[125 100 125 135 132 138]
132

[[112 139 120 148]
 [104 134 130 140]]
139

[116 123 104 137 139 120]
123

[132 158 141 135 123 104 124]
135

[[146 123 100 131]
 [118 110 116 136]]
131

[120 157 155 119]
120

[155 117 130 127]
127
---
[[145 138 145 116 140 130 107 146 142 125 137 133 145]
 [119 140 125 120 140 147 141 114 147 145 133 129 149]
 [142 136 135 141 125 121 116 135 118 120 140 120 122]
 [126 119 135 139 137 138 143 133 119 136 116 134 113]
 [129 117 127 144 122 110 129 133 111 116 128 138 116]
 [122 119 140 117 131 137 125 123 143 117 118 124 147]
 [137 139 116 120 141 140 142 146 119 143 142 148 120]
 [133 128 138 114 134 142 136 136 143 144 133 148 143]
 [111 115 113 114 138 120 136 115 130 134 107 111 123]
 [134 138 144 120 146 120 113 134 141 124 140 135 143]]	122

[[133 145 124 109 105 118 129 112 141 132 124 143 133]
 [111 146 136 117 110 132 111 142 135 115 144 134 128]
 [150 118 147 136 123 132 127 124 114 152 142 116 115]
 [113 115 140 135 154 134 126 124 112 131 129 114 118]
 [147 123 146 132 122 129 133 119 118 155 136 122 120]
 [148 115 138 140 138 123 129 109 121 144 130 116 117]
 [124 155 128 110  98 119 120 130 146 121 135 148 139]
 [130 139 114 114 118 112 128 107 144 120 114 141 136]]	115

[[143 110 136 128 122 119]
 [140 114 136 130 125 119]
 [141 118 135 135 128 120]
 [146 107 136 127 128 119]
 [139 116 136 132 130 119]]	120

[[135 124 127 132 143 128 130 126 125 124 126 128 134 112 127 124]
 [127 127 131 125 130 128 131 131 127 130 126 126 124 133 125 127]
 [121 121 120 131 133 116 128 123 121 130 135 124 119 122 138 116]
 [124 123 126 135 132 144 126 119 131 126 129 123 130 135 135 135]
 [143 140 122 132 117 136 127 127 126 128 125 128 118 129 148 121]
 [122 123 128 125 124 122 131 129 124 129 138 128 124 122 148 128]
 [132 127 122 130 132 132 130 129 124 136 135 124 125 134 131 134]
 [126 131 131 132 139 119 127 118 129 128 130 129 120 125 127 137]
 [139 128 123 136 131 124 126 134 121 125 125 130 132 126 147 116]
 [136 128 139 128 122 117 131 127 126 122 125 131 121 118 130 123]
 [128 138 140 132 126 106 129 123 126 127 131 125 124 126 120 137]]	116

[[121 113 120 124 148 124 128 144 146 120 146 113 149 115]
 [122 132 115 140 115 122 134 146 129 123 124 124 129 139]
 [113 113 140 133 142 124 111 140 123 124 135 130 122 130]
 [130 129 121 130 140 147 128 128 119 134 130 138 117 102]
 [141 126 113 128 133 119 132 115 120 120 145 124 123 145]
 [129 126 113 112 123 117 141 134 130 132 135 134 133 131]
 [126 102 130 138 141 113 131 123 142 117 134 113 141 135]
 [142 131 124 117 123 135 127 113 134 128 126 121 130 127]
 [134 122 127 118 140 123 129 125 121 146 147 148 105 142]
 [137 134 137 133 121 120 112 115 132 122 127 117 128 122]
 [144 135 120 133 122 116 133 122 125 134 134 144 118 128]
 [122 131 122 108 130 122 145 131 127 116 129 115 138 120]]	130

[[128 123 127 137 129 117 123 137 138 120 112 133 151 124 102]
 [128 123 125 135 134 122 118 130 140 136 119 109 132 149 131]
 [128 125 123 126 131 138 134 125 117 118 126 134 139 137 127]
 [128 123 128 138 128 117 126 142 134 115 117 146 141 110 115]
 [128 126 124 123 124 126 131 133 138 137 133 129 124 118 120]
 [128 127 125 123 122 123 125 129 132 135 137 135 135 132 128]
 [128 127 125 123 123 123 126 130 133 136 138 135 135 131 127]
 [128 125 123 125 130 137 136 130 121 117 121 130 136 140 134]
 [128 125 123 123 128 133 137 134 130 122 117 123 126 132 136]
 [128 124 124 134 139 125 117 122 136 140 129 113 113 138 152]]	127

[[112 123 125 128 119 111 138 109 123 128]
 [131 137 142 125 112 130 130 126 129 121]
 [150 128 143 124 129 127 126 118 144 137]
 [127 134 119 135 129 140 130 119 131 112]
 [122 115 129 125 137 142 124 132 127 118]
 [131 135 112 108 119 125 105 121 124 137]
 [143 131 113 104 130 120 130 134 131 118]
 [115 119 127 128 116 103 136 109 128 130]
 [115 135 126 134 131 120 136 147 140 149]]	137
---
[[138 126 132 135 118 124]
 [127 123 135 139 124 103]] | 126

[[139 122 140 153 137 133 126]
 [142 143 124 110 142 125 123]
 [119 134 144 139 124 110 118]] | 122

[[112 114 121 114]
 [111 126 125 101]] | 114

[[155 135 127 143 148 122 115]
 [123 118 131  99 137 146 108]
 [129 130 111 124 108 111 138]] | 135

[[124 133 129 140 140 125 128]
 [127 134 137 103 126 118 119]] | 133

[[124 111 113 116]
 [133 123 141 137]
 [136 139 119 106]] | 111

[[146 153 143 134 144]
 [144 156 141 132 142]] | 153

[125 145 103 131 149 146] | 145

[[129 131 123 100 119]
 [150 131 114 112 104]] | 131

[136 101 144 142 115] | 101
---
[120 135 102 133 120]	135
[143 116 143 150]	116
[124 140 154 139 143 126 138]	140
[145 144 105 133]	144
[138 141 140 107 148 133 156]	141
[ 99 156 124 122 109 130 105]	156
---
[133 101 127 110 119]
101

[[110 113 130 133 103 129 132]
 [133 156 131 147 129 135 125]]
113

[144 130 155 121 131 123]
130

[[127 130 128 126 129]
 [130 130 107 130 136]
 [126 128 128 127 127]]
130

[[118 120 121 132 123]
 [123 103 101 120 135]]
120

[126 103 140 110 114 125 150]
103

[104 141 155 135 138]
141
---
123,129,134,110,127,144,103 -> 127
129,127,131,142,149,117,125 -> 129
129,154,131,128,127 -> 129
156,111,127,146,113 -> 127
150,121,152,138,133 -> 138
151,123,137,124,114 -> 124
114,148,104,115,113 -> 114
133,129,115,103,130 -> 129
112,127,140,139,102 -> 127
